Here are some points:
[ 0.1 -0.2  0.6 -1.2  1.1  1.2  0.   1.2]
[ 0.2 -0.2 -0.4 -0.4  0.3 -1.3 -0.1 -0.3]
[ 0.3 -0.9 -0.4 -1.5 -0.9  1.4 -1.4  0.9]
[ 1.2  0.  -0.3  1.1  0.1 -1.3  0.8 -0.5]
[-1.2  1.1  0.7  0.   0.4  0.6  1.3  0. ]
[-1.4  0.9  0.9 -0.2  0.4  1.3  0.6  0.4]
[ 0.7 -0.3  0.5 -1.4  0.5  1.3 -0.6  1.2]
[-1.7  1.5  1.4 -0.9  1.   1.5  2.2 -0.1]
[ 2.1 -0.5 -1.2  2.7  0.2 -1.9  0.  -0.6]
[ 0.3  0.5 -0.1  0.  -0.2 -0.5  0.1 -0.7]
[ 0.4  0.  -0.6  2.8  0.1 -0.1  0.3 -0.8]
[ 0.8 -1.6 -1.3 -1.  -0.7 -1.  -1.4  0.7]
[ 0.4  0.3  0.8  0.   0.6 -1.  -0.1  0.1]
[-0.4 -0.3 -0.3  0.  -0.2 -0.2 -0.6  0. ]
[-0.1  1.1  0.9  0.4  1.3  0.4  0.8  0.2]
[ 0.2 -0.4  0.3  0.4 -0.6  0.  -0.5  1. ]
[-0.1  0.1  0.  -2.1 -0.8  0.7 -1.   0. ]
[-1.4 -0.4 -0.2 -1.3 -0.6  1.7 -0.8  1.3]
[ 2.2 -1.1 -2.1  1.5 -0.7 -2.9 -0.1 -3. ]
[-0.4 -0.1  0.7  1.3  0.4  0.4  0.3  0.1]
[-0.3 -0.3  0.2  0.8  0.4  0.5  0.5 -0.3]
[ 0.   0.3  0.3 -0.7  1.2  1.2 -0.2  2. ]
[ 0.   0.2  0.8 -0.1  0.2  0.8  0.7  0.8]
Here are 19 more points, each followed by its number:
[-0.3 -0.2  0.   0.2 -0.4 -0.5 -0.2 -0.6] 0
[ 0.7 -1.2 -1.3 -0.7 -1.2 -1.5 -1.8 -1.4] 1
[ 0.5  0.2 -0.4 -0.8 -0.1  0.2  0.3 -0.4] 2
[-1.5  1.5  1.1  0.2  0.2  0.9  0.2  1. ] 3
[-1.2  0.   0.3 -0.4  0.1 -0.6  0.2 -1.5] 4
[ 1.5 -1.  -0.7 -0.8 -0.7  0.4 -1.9  0.7] 5
[-1.6  0.7  0.7  0.2  0.1  0.6  0.7  0.4] 6
[-0.2  0.4  0.6  1.5  0.9  0.8  0.4  1.2] 7
[-1.1 -0.1 -0.3 -1.1 -0.8 -0.3 -0.7  0. ] 8
[ 1.1 -0.1 -0.5  1.2  0.1 -1.3  0.7 -0.6] 9
[ 0.4 -0.3 -0.7 -1.5 -1.  -0.6 -1.1 -1.1] 10
[-0.6 -0.4  1.1 -1.5 -0.5  2.3 -0.7  2. ] 11
[-2.1  1.   1.5  0.1  0.8 -0.8  2.2 -1.3] 12
[-0.2  0.5  0.2 -0.6  0.5 -0.2 -0.2  0.3] 13
[-1.3 -0.2  1.2 -0.5 -0.3  1.7  0.   0.4] 14
[-0.3 -0.2 -0.6  0.6  0.4 -0.5 -0.4 -0.1] 15
[-0.6 -0.1  0.6 -1.3  0.2  2.1 -0.1  0.9] 16
[ 0.4  0.2 -0.3  0.1 -0.9 -0.1 -1.4  0.5] 17
[ 1.9 -1.2 -1.4 -0.8 -1.   0.2 -1.9  0.7] 18
Which of these numbered points is nearest to each point below, ignoring the 2 directions in which the first points spread most? Its number follows each.
[ 1.2 -0.5 -0.6  2.   0.2 -0.3  0.   0.5] > 7
[-0.3  0.1  0.1 -0.5 -0.1 -0.1  0.1 -0.1] > 0
[-1.   0.1 -0.3  0.7 -0.1 -2.5  1.6 -2.1] > 12
[ 1.6 -0.6 -0.4 -0.5 -0.7 -0.5 -0.4 -0.9] > 2
[-1.   0.1  0.5 -0.2  0.5  1.9 -1.1  1.7] > 7
[-1.5  0.6  1.  -0.7  0.4  0.8  0.9  0.4] > 0
[-0.4 -0.1 -0.1  0.   0.2  0.1 -0.4  0.2] > 15
[-1.8  1.5  2.4  0.4  1.2  0.3  3.5 -1. ] > 12
[ 0.8 -0.2 -0.2  0.  -0.2  0.1 -1.1  0.5] > 5
[ 0.5 -0.6 -0.5  1.5 -0.3  1.6 -1.3  1.2] > 7
